(in the rows, 128 means zero)
A single turn carries every row of the set below to another of its rows. Some are shown first; where does it send the rows asked next?
z347: [166 132 125 145  88 133  95 148 102 153 118 137 122 169 118  72 140 132
 141 107 138 114 159]
z834: [122 114  90 149 134 118 140  96  98 159 107 161 114 132 105 106 143 114
 135 151 104 126 157]
z985: [108 112 120 136 139 114  75 118 114 185 129 138 136  92 119 133 175 116
 137 125 104 117 148]
z577: [117 138  99 139 126 109 170 104 128 143 132 142 157 131 168 100 126 121
 132 122 122 133 151]
z559: [134 116 109 122 125 125  73 144 108 145 114 126 116 156  99  72 163 131
  97 151 111 118 145]
z613: [105 145 103 155 145 108 169 109 120 143 106 132 159 111 155 103 132 123
 134 115 126 122 139]
z819: [138 134 100 131 126 133 155 103 160 130  94 110 115 170 122 125 133 150
 101 135 109 134 140]
z187: [134 131 116  99 139 145  72 118 105 155 140 134 145 118 121 141 142 154
 114  76  89 131 133]
z903: [130 148 131 128 141 152 111 100 149 141 124 163 121 106 155 129 142 163
 175 126 108 127 163]
z227: [134 128 108 139 127 122 138 118 157 145  93 104 113 171 105 139 126 157
 102 133 120 144 143]
z46: [122 146 122 145 150 142 105 116 156 137 134 160 115 106 148 121 148 166
 175 128 129 138 172]
z149: [124 142 125 101 132 144  88 122 123 157 147 137 135 113 117 148 167 136
 109  65 109 110 132]
z40: [128 132 113 129 111 125 139 120 150 133  91  95 110 166 116 124 148 167
 102 149 107 120 133]
z401: [118 124  86 147 131 126 136  92  92 156 129 153 123 123 119  92 134 115
 138 163 105 124 156]
z889: [114 148 121 132 163 147 110 111 140 144 126 156 108  86 137 115 154 151
 169 128 119 127 169]
z696: [137 151 122 131 134 155 109 109 159 143 143 153 119  93 151 132 159 155
 173 123 119 128 166]
z949: [102  94 118 132  89 170  86 116 139 140 144 103 153 135 124 125 165 114
 134 120 161 127 123]
z466: [110 140 138 145 112 154  67 146 116 132 125  97 158  98 115  98 151 160
 124 116 157 111 141]
z69: [132 151 124 143 144 168 113  98 154 133 129 156 117  88 135 126 142 147
 165 114 116 121 172]
z477: [135 122 120 132 116 132 143 110 156 142  80 111 125 177 121 122 118 147
  99 135 115 138 135]
z464: [130  98 115 127 136 128  70 138 109 144 106 133 116 152  95  79 167 114
 101 137 124 123 141]
z776: [181 147 105 137 102 131 102 146 108 139 118 127 122 164 106  87 142 126
 134 113 161 130 164]
z45: [135 137 124  95 132 145  76 139 121 157 140 127 143 122 135 150 162 151
 118  69 114 119 131]
z561: [131 134 110 134 135 144 148 117 155 129  70 107 121 160 117 124 136 145
  90 132 113 124 146]
z321: [162 149 111 149  91 139 106 153 117 139 107 121 131 161  88  77 144 122
 128 105 151 120 161]
z364: [115 157 122 150 116 150 108  97 109 147 122 128 138  87 108 136 118 179
 146 132 101 110 144]
z292: [177 145 114 121  94 136 102 151 122 138 129 114 124 172 111  80 140 122
 117 116 143 125 164]
z624: [176 137 111 133 105 143 111 148 119 142 108 128 122 177 122  72 133 129
 120 108 150 125 166]
z596: [127 101 136 115 104 179  79 137 129 152 124 111 148 140 136 130 156 110
 143 118 174 128 130]
z704: [124 148 118  99 147 151  80 132 109 136 138 128 145 100 109 146 162 146
 123  75 114 122 122]
z972: [101 114 117 126 122 116  75 117 110 183 150 128 143  98 118 132 168 119
 124 128 102 112 131]
z922: [108 136 106 152 112 154 139 121 100 107 100 108 142 141  97  89 122 159
 100 136 147 120 132]
z703: [118 120 105 135 139 114 163 117  97 163 108 132 160 121 172 104 124 122
 123 126 124 134 136]
z130: [110  97 118 127 119 169  89 137 126 143 132 110 143 146 129 138 162 114
 139 118 186 135 127]
z388: [129 145 111  97 147 128  76 127 111 137 138 135 143 126 130 152 168 158
 121  76 117 124 123]
z600: [115 129 142 149  97 157  62 147 116 144 119 108 158 106 121  91 144 153
 134 133 155 109 133]
z115: [113 137  96 140 147 128 170  97 119 152 118 142 152 116 161 101 130 106
 117 110 130 128 155]
z756: [126 101 119 122 102 171  90 140 145 143 127 103 149 148 135 120 172 108
 126 119 175 130 129]
z138: [167 148 120 132 104 140 110 159 120 149 107 133 119 161 115  71 158 120
 112 109 146 112 172]
z67: [133 148 111 132 137 160 110 105 145 130 136 139 122  86 146 109 145 158
 168 150 119 140 176]
z827: [105 125 106 146 119 154 133 113 100 118  90 108 149 145 112  95 114 158
 100 150 133 119 122]
z845: [116 131 109 141 127 118 145 116 153 150  77 110 110 171 101 115 138 145
 104 129 113 127 148]
z24: [117 131 100 140 137 120 169 102 120 159 124 147 154 119 170 117 121 127
 136 105 124 132 143]
z47: [104 164 115 159 117 141 130 104 109 143 122 119 146  85 111 137 129 178
 140 125 115 113 152]
z959: [107  96 119 122 110 174  84 138 129 155 128 115 140 134 103 122 166 101
 132 109 174 133 132]
z413: [116 105 135 135  98 175  95 145 146 146 117 115 149 131 127 127 170 106
 129 109 172 112 128]
z601: [117 134  94 151 134  97 160 105 125 152 121 139 165 123 160 111 129 123
 128 110 138 142 136]
z391: [123 146 118  86 133 140  86 128 115 144 158 125 146 119 139 154 167 142
 124  84 108 115 131]

z115 -> z69
z827 -> z401
Where do these go?
z889 -> z704
z903 -> z391
z24 -> z696
z187 -> z949
z464 -> z922
z130 -> z776

A single turn carries every row of the set below to another of its rows. Some are shown first; where does it send the rows asked next?
z376: [156 134  98 158 117 120 145 134 174  93  98 159 108 138 105 126 166  93
 172 135 119 106 127 154  87 113  93]
z773: [179 136  95 158 182 142 120 148 207  98  45 172 108 148  84 125 157 119
 184 143 118 127 136 132  78 120 103]
z214: [191 116 115 166 148 165 172 145 180  98  66 137 137 113 164 117 147 169
 172 102 125 130 135 137 103 120 103]
z865: [127 128  82 231 147 111 167 163 196  62  70 134 100 108 113 108 131 159
 152  93 116 152 142 149 125 114 114]
z611: [179 142 135 176 175 119 130 188 200  95  94 109 118 140 104  91 193 137
 185 112 117 110 141 116 113  94  70]
z368: [129 122 108 175 136 117 144 172 190  93  78 133 126 104  70 128 169 187
 138 161 141 136 142 110 134 110 131]
z598: [120 121 162 173 160  96 164 171 168  83  95 120  89 114  93 113 170 137
 214  91 124 101 138  94 123 115 108]
z535: [159 116 145 172 215  89 176 152 205  90  76 125 106 108 118 117 120 192
 164 113 106 134 133 136 101  98  93]
z2: [108 116 100 180 166 138 187 125 205  82  93 155 110  83 116 148 145 126
 148 104 111 143 149 142 117 102 126]
z847: [184 116 154 166 164  53 152 154 187  80  74 162 115 124 105 104 167 159
 196 103 124 139 147 133 146  91 103]
z667: [159 114 117 169 215 121 165 178 157 119  96 156 100 125  75  99 164 139
 180 161 142 122 160 109 122 139 114]
z665: [125 124 105 173 213 148 160 147 188  93  67 153 105  99  84 153 173 133
 184 162 115 149 130 139 102  90 127]
z954: [171  94 118 175 212 109 129 170 195 111  71 182 111 127  85 158 162 172
 196 108 141 130 158 160 106 144  92]
z332: [140 118 141 175 138 133 151 151 185  88  65 144  99 139  52 116 193 104
 167 109 183 124 128 135  97 117  89]
z124: [133 112 124 165 216 145 161 142 182  83  66 153  73 159  82 118 202 165
 159 104 133 142 141 144 114 148 106]
z525: [168 114 110 173 122 121 153 147 176  95  65 154 122 132 128  99 156 191
 194 107 125 132 158 139 142  70 109]
z310: [109 115 101 178 112 107 146 155 160  92  94 128  94 136  96 119 139 146
 197 107 120  88 127 119  89 108 107]
z192: [165 133 105 163 209 188 157 147 188  85  68 150 127 113 104 112 157 179
 198 116 105 132 126 138  84 130 103]
z452: [169 117 105 156 175 103 171 129 187  73  89 158 117 129 140  86 109 142
 171 116 154  97 137 120 109 137  86]
z602: [202  90 127 154 169 129 174 163 193  91  85 135 143 113  89  85 152 165
 166 102 171 132 119 101 102 119  99]
z817: [118 119 106 172 154 111 154 162 205  85  74 144 123 152 128 118 202 101
 151 107 154 122 127 133 134 108 103]
z568: [159 129 108 181 126 114 123 142 198  78  67 157 104 117  59 133 126 192
 154 139 150 114 155 140 106 138  95]
z808: [140 121 111 173 122 162 154 158 180  92  66 129  95 100  65 118 176 210
 168 115 131 129 127 131 120 137  89]
z441: [117 103 117 170 159 131 198 152 176 113  73 173 109  84 117 128 152 150
 201  81 133 128 125 174 133 120  78]
z150: [119  97 145 181 181 111 188 144 192  86  73 168 130  85  63 134 141 162
 159 100 160 149 127 169 102 116 112]
z707: [107 151 158 177 170 113 166 160 197 113  60 153  75 123  67 120 156 128
 178 100 101 122 155 159 108 102  84]
z721: [147 139 152 211 170  88 167 169 186  58  53 139  90 123 105  98 148 153
 174  69 116 141 131 151 114 155  97]

z817 -> z452
z376 -> z214
Where do these go?
z847 -> z721
z535 -> z707
z667 -> z954
z602 -> z150
z865 -> z310
z773 -> z192
z568 -> z808

